In the data rows, the value 128 means zero.
A hidden rule labels the rows of this table. It goes by one to three of the table's principal directions, not those with the most spread.
[216,174,120,108,135,142,166,112,73,99,136,145,110,132,164,143,119,130,122,
 158,124,113,143,161,156,170,98,149,79,134,100,132,137,147,88,142,95,98,
 175,90,111,203,70,126,144,159,151,132,157,130,116,121,168,114,127] 5
[92,126,144,89,162,165,126,112,87,124,138,155,161,152,118,175,85,90,127,
 78,135,98,151,123,102,93,113,136,144,141,121,110,77,119,119,88,126,127,
 144,110,149,180,114,134,132,135,118,153,119,116,98,104,93,105,182] 3
[110,87,89,166,144,80,57,137,118,186,106,132,44,129,109,63,187,111,90,
 211,115,178,129,178,181,120,156,108,136,109,232,62,123,150,184,121,113,150,
 151,178,128,122,188,99,167,137,212,92,111,192,186,177,111,240,102] 3
[164,103,145,114,89,159,121,177,158,109,188,162,234,135,139,146,169,170,179,
 73,158,78,118,86,156,169,107,147,170,132,57,146,210,130,148,153,127,109,
 105,97,104,108,147,155,58,167,108,128,210,45,65,97,166,159,93] 3
[158,179,169,106,153,120,140,110,170,183,131,133,112,132,121,156,117,122,85,
 125,118,138,122,80,112,105,164,139,111,94,149,149,128,161,113,165,156,134,
 126,113,172,127,140,136,137,100,72,69,140,100,135,102,98,63,137] 6
[102,123,109,143,66,92,159,108,136,115,129,77,131,125,130,106,131,140,154,
 126,113,172,115,123,145,156,127,105,121,160,92,147,156,117,135,130,141,141,
 84,154,118,79,128,144,115,108,145,127,96,155,157,151,149,124,100] 1
[41,135,138,123,203,142,158,117,107,108,101,106,183,119,112,184,73,69,124,
 76,146,73,161,122,68,88,118,113,111,147,98,127,42,109,116,66,142,148,
 118,91,128,168,68,114,155,81,117,180,142,147,106,104,69,86,200] 5
[252,199,160,114,131,192,107,142,173,145,154,198,97,100,140,120,101,185,96,
 135,130,101,109,109,100,116,140,189,134,66,177,174,165,153,88,188,124,93,
 159,115,162,116,150,144,106,152,25,104,116,37,99,79,151,54,115] 4
[118,160,121,157,173,150,186,123,129,151,108,118,169,101,115,138,103,122,132,
 125,174,68,126,131,104,140,124,134,101,156,111,136,80,125,104,101,134,155,
 146,112,126,129,85,139,151,92,92,150,136,120,121,112,120,84,185] 5
[178,158,137,129,119,101,163,149,177,121,105,102,101,88,137,104,121,187,130,
 170,133,130,109,130,115,154,171,115,76,120,110,144,129,143,119,152,98,120,
 116,89,130,124,137,101,131,101,124,100,131,130,189,138,141,117,121] 4
[186,160,150,170,173,177,83,141,137,110,131,172,120,103,132,115,112,118,97,
 138,122,75,129,160,91,116,101,174,119,75,176,133,110,132,98,140,149,89,
 150,136,122,114,106,154,154,112,59,156,133,88,83,114,126,77,144] 4
[227,192,166,68,122,118,160,113,140,132,152,153,88,153,169,162,103,151,84,
 152,94,183,147,100,167,148,164,132,71,94,115,168,185,173,92,186,91,98,
 134,50,178,170,118,95,92,151,131,59,153,109,137,92,150,92,99] 6
[176,151,144,160,154,166,142,170,202,168,158,162,215,74,126,122,144,179,129,
 132,180,41,104,105,126,125,109,151,138,105,114,136,134,170,154,154,128,111,
 123,108,140,104,151,163,116,117,74,98,184,48,113,110,128,142,129] 4
[113,158,129,125,107,74,182,92,108,160,141,80,128,149,144,167,108,127,113,
 135,104,176,132,121,173,146,135,111,91,151,93,137,148,151,131,112,135,140,
 99,84,148,139,107,132,131,98,170,91,135,161,159,131,120,127,130] 2
[182,115,120,119,121,84,111,157,160,136,119,123,26,118,124,79,168,199,93,
 176,125,172,98,114,150,151,188,107,126,97,159,109,159,121,160,150,88,141,
 142,125,140,113,175,77,126,152,183,93,134,152,189,135,158,188,101] 6
[62,67,140,107,154,166,90,164,83,43,125,149,177,164,123,165,113,97,164,
 65,135,91,163,143,98,104,101,132,157,134,104,114,105,79,117,78,117,110,
 120,88,92,162,105,99,102,148,135,205,154,118,61,108,109,142,162] 2
[44,71,145,129,158,144,98,138,72,62,102,134,194,153,120,150,85,56,175,
 77,103,91,155,149,77,129,99,119,128,157,96,110,69,73,104,65,146,110,
 99,138,96,138,105,122,112,98,105,207,129,153,85,155,102,110,179] 5
[131,114,103,148,137,139,132,122,132,173,138,143,145,126,113,109,157,127,134,
 136,159,115,112,110,161,116,97,137,160,129,143,122,147,144,149,129,130,149,
 135,166,126,123,141,144,134,155,135,105,141,111,123,129,133,165,116] 5
[202,205,154,70,77,72,183,102,138,135,138,101,64,146,190,169,110,172,81,
 194,76,216,147,133,177,159,176,115,49,111,95,168,166,178,98,189,86,99,
 140,37,173,163,113,91,111,129,167,47,126,155,178,125,150,99,84] 3
[118,122,124,109,110,95,118,116,82,115,132,120,89,160,145,135,109,108,92,
 158,98,183,143,172,154,128,150,112,110,124,156,73,119,141,132,102,104,128,
 181,101,135,191,101,96,155,157,197,122,87,166,156,150,120,186,116] 5
[179,187,143,132,147,124,132,118,201,191,130,136,109,92,130,127,139,152,97,
 175,136,148,126,88,142,111,147,143,101,82,134,197,136,182,120,188,120,132,
 100,113,170,72,156,130,127,97,93,50,155,103,160,112,121,77,110] 6
[88,66,139,139,122,107,63,155,157,103,135,139,149,156,120,107,183,113,136,
 112,112,135,144,114,158,137,128,95,146,108,124,119,180,106,172,135,143,124,
 73,152,116,77,174,108,84,118,169,126,185,150,107,132,126,178,93] 6
[75,136,158,73,204,144,143,143,65,47,78,117,73,157,124,192,59,113,104,
 82,116,87,169,156,42,62,141,132,110,105,143,109,52,74,85,63,107,112,
 144,37,112,245,65,53,153,121,112,205,110,149,94,82,69,63,213] 5
[100,121,122,138,85,106,122,115,161,139,134,101,114,123,117,104,124,144,127,
 118,120,166,109,114,128,110,145,111,146,126,143,127,154,127,152,126,147,146,
 100,158,141,90,155,137,127,117,136,112,82,136,160,133,118,138,101] 4
[113,126,135,129,96,184,125,111,99,105,160,151,181,145,148,186,125,107,163,
 82,135,107,148,152,118,126,88,145,159,170,92,154,134,115,112,133,146,108,
 142,119,116,125,101,176,110,141,105,179,121,88,63,110,153,90,144] 1
[110,76,121,129,134,133,99,179,153,103,128,139,138,105,111,99,182,173,155,
 103,155,75,120,113,113,146,132,108,172,127,95,120,136,79,180,121,107,134,
 97,144,101,91,166,110,93,136,146,166,169,128,116,122,148,164,133] 5
[45,105,132,168,172,99,106,134,135,123,68,84,108,143,94,129,125,68,129,
 117,106,152,129,110,81,92,142,131,124,114,179,150,100,100,98,114,191,154,
 86,156,101,78,127,108,142,67,71,148,127,154,116,142,81,83,145] 6
[98,161,158,93,119,108,128,79,90,161,130,118,65,191,142,208,79,93,86,
 111,77,214,151,117,128,87,161,141,126,113,159,161,143,128,87,120,149,141,
 132,77,166,149,105,107,126,124,113,109,84,136,114,98,98,60,144] 2
[63,115,127,108,109,105,135,94,89,122,105,96,107,169,135,159,114,77,133,
 122,90,181,149,142,122,101,126,112,125,155,139,125,107,120,111,123,153,129,
 125,141,128,151,120,125,136,119,137,132,87,172,128,149,103,109,129] 3
[108,133,123,106,146,112,63,148,153,160,151,145,41,107,98,85,143,193,44,
 137,124,127,127,122,133,64,154,127,186,45,196,84,108,123,213,102,96,142,
 114,140,176,108,195,100,140,141,172,107,90,146,163,101,84,170,130] 4
[201,145,113,116,130,157,128,97,131,188,132,172,96,124,116,76,120,117,133,
 139,121,148,104,99,148,116,120,147,141,128,199,127,168,163,117,171,137,121,
 132,208,159,146,181,159,120,169,86,74,91,106,141,129,136,124,98] 6
[226,193,160,66,114,141,163,92,122,124,140,156,95,161,171,173,92,128,111,
 152,106,178,148,119,155,141,149,141,64,121,118,170,165,173,60,185,102,96,
 165,63,168,190,107,112,114,152,124,71,140,110,132,99,149,74,111] 6
[52,68,106,132,120,92,170,133,99,103,119,69,186,140,109,136,122,125,180,
 86,168,107,109,123,131,147,124,92,133,185,55,76,108,94,153,44,123,170,
 123,105,88,168,91,118,156,127,206,161,149,164,153,143,110,200,155] 6
[46,159,124,81,91,64,189,81,51,110,131,53,147,176,140,199,82,83,103,
 117,108,171,154,152,139,150,152,105,84,177,68,86,65,131,113,61,134,170,
 181,67,130,196,47,116,176,102,205,137,100,193,161,143,97,128,158] 1
[101,97,115,113,125,131,137,111,102,167,116,129,152,148,105,114,113,96,174,
 97,129,132,113,105,129,121,123,130,152,169,148,105,133,124,124,111,151,142,
 111,177,129,151,164,151,118,144,105,116,105,133,128,142,105,139,134] 3
[185,105,147,169,150,105,163,213,244,96,92,102,173,72,117,75,134,201,174,
 141,170,99,74,70,100,160,174,116,84,101,99,160,181,136,112,157,113,128,
 76,79,94,92,142,77,98,106,78,99,199,75,167,130,144,160,94] 1
[110,77,138,144,206,153,109,173,136,125,93,158,161,114,96,114,123,114,169,
 109,142,76,123,107,93,106,118,129,138,131,152,125,101,113,130,111,123,112,
 74,136,114,131,175,108,100,111,77,146,166,104,117,139,108,143,172] 3
[179,165,119,115,119,144,146,111,144,138,127,135,109,118,133,107,133,138,131,
 129,127,123,126,112,135,125,117,143,120,119,146,157,171,145,110,173,140,118,
 120,153,131,137,138,143,119,141,97,103,131,117,117,104,135,90,95] 5
[124,182,146,117,124,180,156,81,136,128,151,142,170,124,136,171,113,107,118,
 102,139,88,150,128,107,94,79,141,128,135,98,165,95,144,111,153,155,111,
 134,141,154,122,100,186,142,103,83,134,115,98,90,100,120,32,153] 2
[98,111,88,215,253,86,116,181,160,163,43,109,113,58,81,28,164,106,99,
 215,164,56,126,156,117,133,141,107,78,91,203,81,57,136,160,95,118,165,
 113,170,91,113,138,69,183,65,136,126,176,192,180,170,83,190,151] 5
[85,119,103,127,0,114,105,69,157,103,156,93,61,150,141,120,181,152,129,
 100,105,211,126,115,147,121,122,90,189,140,101,190,221,77,158,170,165,162,
 109,210,127,26,136,147,103,144,179,149,63,161,123,109,184,91,50] 5
[86,128,119,87,155,173,147,110,83,136,133,152,196,132,118,168,119,83,155,
 88,172,63,158,131,109,116,101,134,148,168,84,113,65,123,124,95,114,149,
 168,124,122,188,95,143,143,148,133,160,140,120,95,109,107,110,176] 5
[160,130,90,151,64,134,175,99,119,141,159,106,185,116,141,111,145,127,183,
 119,142,139,100,121,171,173,82,134,135,191,84,139,177,153,128,152,151,126,
 124,175,107,114,120,201,125,152,137,117,128,115,128,150,173,155,82] 3
[116,145,141,134,130,130,71,121,173,153,124,150,73,114,122,111,143,141,78,
 164,110,143,140,139,117,85,145,122,139,78,182,141,109,134,152,153,131,126,
 123,159,168,72,179,119,132,98,122,105,98,141,149,127,110,103,123] 1
[165,166,124,138,111,120,148,97,131,143,118,121,82,121,147,129,122,129,112,
 175,110,170,128,145,139,137,136,127,93,133,142,159,133,149,102,161,126,123,
 145,133,143,117,119,130,140,116,125,106,101,140,157,142,153,96,116] 2
[134,137,145,106,189,141,99,156,107,114,113,153,97,125,129,146,111,121,97,
 139,119,114,158,145,103,114,148,146,115,95,149,125,74,123,114,117,94,111,
 139,77,137,153,121,92,130,127,117,146,142,132,114,113,105,111,167] 3
[182,100,118,179,123,82,117,184,196,175,110,125,110,103,113,48,181,170,135,
 190,130,162,79,96,163,168,172,129,124,98,179,128,197,155,145,175,125,141,
 102,156,112,65,190,103,100,136,97,64,151,103,171,167,157,197,66] 1
[44,128,125,118,98,124,166,89,48,96,135,93,175,167,143,193,95,75,149,
 105,110,137,165,181,130,128,94,116,114,193,78,110,75,119,115,78,138,123,
 136,100,114,169,72,152,144,104,157,175,90,157,113,150,116,108,172] 5
[190,137,86,174,0,114,152,76,160,145,172,86,122,115,150,78,152,169,176,
 135,137,200,72,131,185,192,120,124,138,180,95,155,240,140,127,169,161,147,
 135,193,116,55,124,207,136,156,167,104,81,126,161,143,201,148,37] 3
[106,171,144,85,146,151,171,106,92,89,118,121,182,115,140,176,72,92,142,
 104,116,87,161,135,77,134,107,132,90,162,63,148,38,127,90,115,125,106,
 128,107,135,161,87,145,130,89,89,161,122,137,118,134,114,47,179] 4
Here are more rows. What is the label of each one?
[153,114,108,106,169,117,178,155,77,145,84,130,142,119,118,105,115,118,175,
 152,134,97,118,134,124,169,140,132,95,178,137,89,90,138,107,114,98,123,
 138,128,101,208,147,107,121,141,106,122,141,139,158,170,131,163,159] -> 3
[185,85,105,182,136,138,120,144,133,171,141,147,198,113,119,79,140,112,195,
 134,148,123,82,101,172,164,87,160,139,148,135,124,182,163,121,136,144,117,
 97,172,101,109,157,179,117,157,103,94,174,88,123,163,146,200,91] -> 1
[208,232,171,142,155,151,178,106,225,198,137,127,184,76,129,144,45,144,110,
 131,145,117,95,66,98,102,149,171,68,96,139,193,125,212,68,172,165,118,
 106,88,195,100,131,178,143,66,10,39,137,53,155,94,84,35,130] -> 5
[185,201,131,119,134,145,139,86,155,165,109,140,52,106,127,109,83,138,85,
 177,122,155,123,150,112,82,157,136,84,110,213,132,107,179,98,160,126,120,
 164,138,180,161,151,129,172,109,105,77,60,127,188,120,106,83,132] -> 4
[154,99,133,147,182,153,116,175,172,149,105,166,192,89,101,82,125,125,172,
 135,157,69,106,104,107,119,126,134,122,124,158,112,119,157,133,136,122,112,
 100,150,119,142,183,124,112,123,71,103,163,83,144,151,109,169,131] -> 5
[85,52,96,177,81,109,85,149,123,98,132,105,105,128,121,92,196,155,154,
 123,139,123,107,169,140,141,112,100,183,145,126,86,162,77,189,102,137,140,
 128,174,74,95,140,133,141,147,200,182,121,156,128,154,158,209,104] -> 2
[52,63,124,176,224,114,154,203,161,128,71,102,255,91,74,101,113,91,196,
 106,175,55,111,85,89,134,134,114,104,159,115,105,67,131,132,75,139,150,
 58,117,87,118,149,102,113,68,75,140,201,112,143,166,76,186,175] -> 4
[190,148,137,123,187,163,118,164,147,147,134,180,133,95,132,113,151,150,111,
 147,141,67,140,122,130,120,110,154,131,86,146,137,123,151,140,164,98,92,
 117,116,136,142,150,126,109,145,87,112,175,91,100,108,129,121,133] -> 6
[185,150,124,90,91,98,85,100,138,152,133,140,0,157,147,117,190,177,70,
 198,95,216,137,142,183,92,149,122,134,71,185,146,183,148,150,193,94,117,
 145,132,157,134,180,91,141,165,203,60,113,161,172,117,147,135,76] -> 5
[238,194,139,203,183,111,126,192,246,145,108,125,82,22,134,50,144,231,65,
 219,150,71,97,142,113,152,167,139,64,38,164,150,132,163,144,171,101,106,
 108,90,138,61,144,102,150,69,94,90,175,113,180,119,135,124,112] -> 4
[131,90,114,127,114,104,112,168,128,98,127,123,186,115,134,87,148,122,167,
 137,115,117,128,134,148,180,127,113,112,149,105,96,137,137,149,132,119,107,
 104,144,99,129,159,126,97,131,152,125,167,148,141,172,138,205,90] -> 5
[10,21,106,170,156,117,107,186,107,86,109,114,229,114,92,111,166,93,190,
 93,160,61,133,146,106,157,111,86,163,183,77,70,70,75,189,53,123,152,
 95,154,65,106,132,116,115,104,164,210,163,149,120,180,126,219,170] -> 4
[141,137,146,118,116,125,57,125,118,140,157,172,35,161,151,143,186,133,52,
 174,67,186,167,156,168,103,123,135,159,68,184,145,149,134,161,184,116,91,
 126,141,161,82,169,118,99,143,140,109,112,134,99,128,152,115,104] -> 3
[101,128,150,104,124,123,87,99,101,140,147,138,94,179,130,175,116,95,88,
 101,97,165,138,122,128,86,132,136,156,104,164,114,136,124,128,115,159,132,
 152,124,151,150,125,130,142,138,140,123,113,130,104,110,100,118,131] -> 2
[27,63,83,84,109,89,93,85,35,148,113,98,55,205,98,124,143,72,133,
 102,108,195,137,135,160,65,115,117,191,144,190,57,129,103,157,69,143,171,
 144,184,112,205,148,109,167,187,218,127,73,202,138,141,72,198,115] -> 5
[255,188,142,112,74,177,91,124,189,143,201,191,59,106,158,119,167,240,104,
 150,141,137,98,108,172,115,107,182,159,54,137,190,239,171,134,217,99,82,
 140,109,156,103,169,163,114,190,124,68,154,37,121,71,189,107,62] -> 6
[12,57,138,137,217,104,143,173,101,118,86,105,255,144,94,148,94,18,187,
 80,136,90,156,97,109,146,132,106,96,177,93,90,58,127,117,60,147,146,
 69,100,98,153,115,106,103,80,103,148,200,148,106,164,57,177,177] -> 1
[192,110,109,155,75,155,78,129,149,69,152,159,86,114,144,61,203,162,140,
 156,120,127,129,166,161,156,81,120,144,112,125,143,188,112,155,187,116,86,
 116,200,102,70,154,155,112,153,164,148,132,130,114,139,202,140,70] -> 6
[117,70,101,163,113,123,68,174,150,90,129,134,79,108,110,47,185,176,119,
 138,130,114,109,153,131,112,116,112,184,91,180,81,159,93,195,123,118,120,
 113,188,97,96,172,111,126,158,165,160,105,140,131,142,144,208,89] -> 1
[163,181,122,83,102,151,110,29,131,224,156,168,9,173,109,124,114,122,60,
 137,121,214,120,99,170,38,138,139,163,98,240,131,170,172,131,161,144,158,
 171,194,219,153,182,150,162,170,147,39,37,123,162,83,104,94,109] -> 5
[103,105,150,138,205,160,101,195,147,96,102,159,176,107,114,133,159,105,130,
 114,135,47,155,127,75,123,125,133,135,112,140,127,77,111,135,145,135,102,
 111,124,103,115,144,111,98,101,59,171,186,101,73,126,116,113,161] -> 2
[126,117,139,146,102,161,122,132,182,158,137,138,151,122,112,123,146,150,156,
 94,149,115,97,93,104,109,129,139,175,140,144,153,155,119,130,162,170,132,
 112,172,139,66,175,173,104,123,59,122,114,76,104,114,134,95,123] -> 1
[180,98,108,171,128,186,91,182,209,113,136,174,156,51,101,47,179,201,170,
 151,200,60,91,128,112,129,109,137,163,113,126,138,123,131,164,155,88,120,
 123,176,110,57,186,144,122,142,111,138,142,65,151,138,171,169,117] -> 4
[114,139,141,102,91,150,135,100,115,125,151,149,148,164,141,168,148,96,130,
 104,104,149,155,117,139,129,111,123,146,154,113,161,151,129,121,173,153,117,
 126,154,142,109,135,155,85,133,99,130,117,107,84,121,157,78,118] -> 6
[130,143,179,120,181,144,123,158,147,115,145,141,174,131,130,182,100,141,107,
 88,141,65,136,115,97,97,125,149,122,83,105,122,110,132,125,103,132,103,
 116,41,136,163,102,123,136,107,98,133,186,83,88,85,82,103,170] -> 1
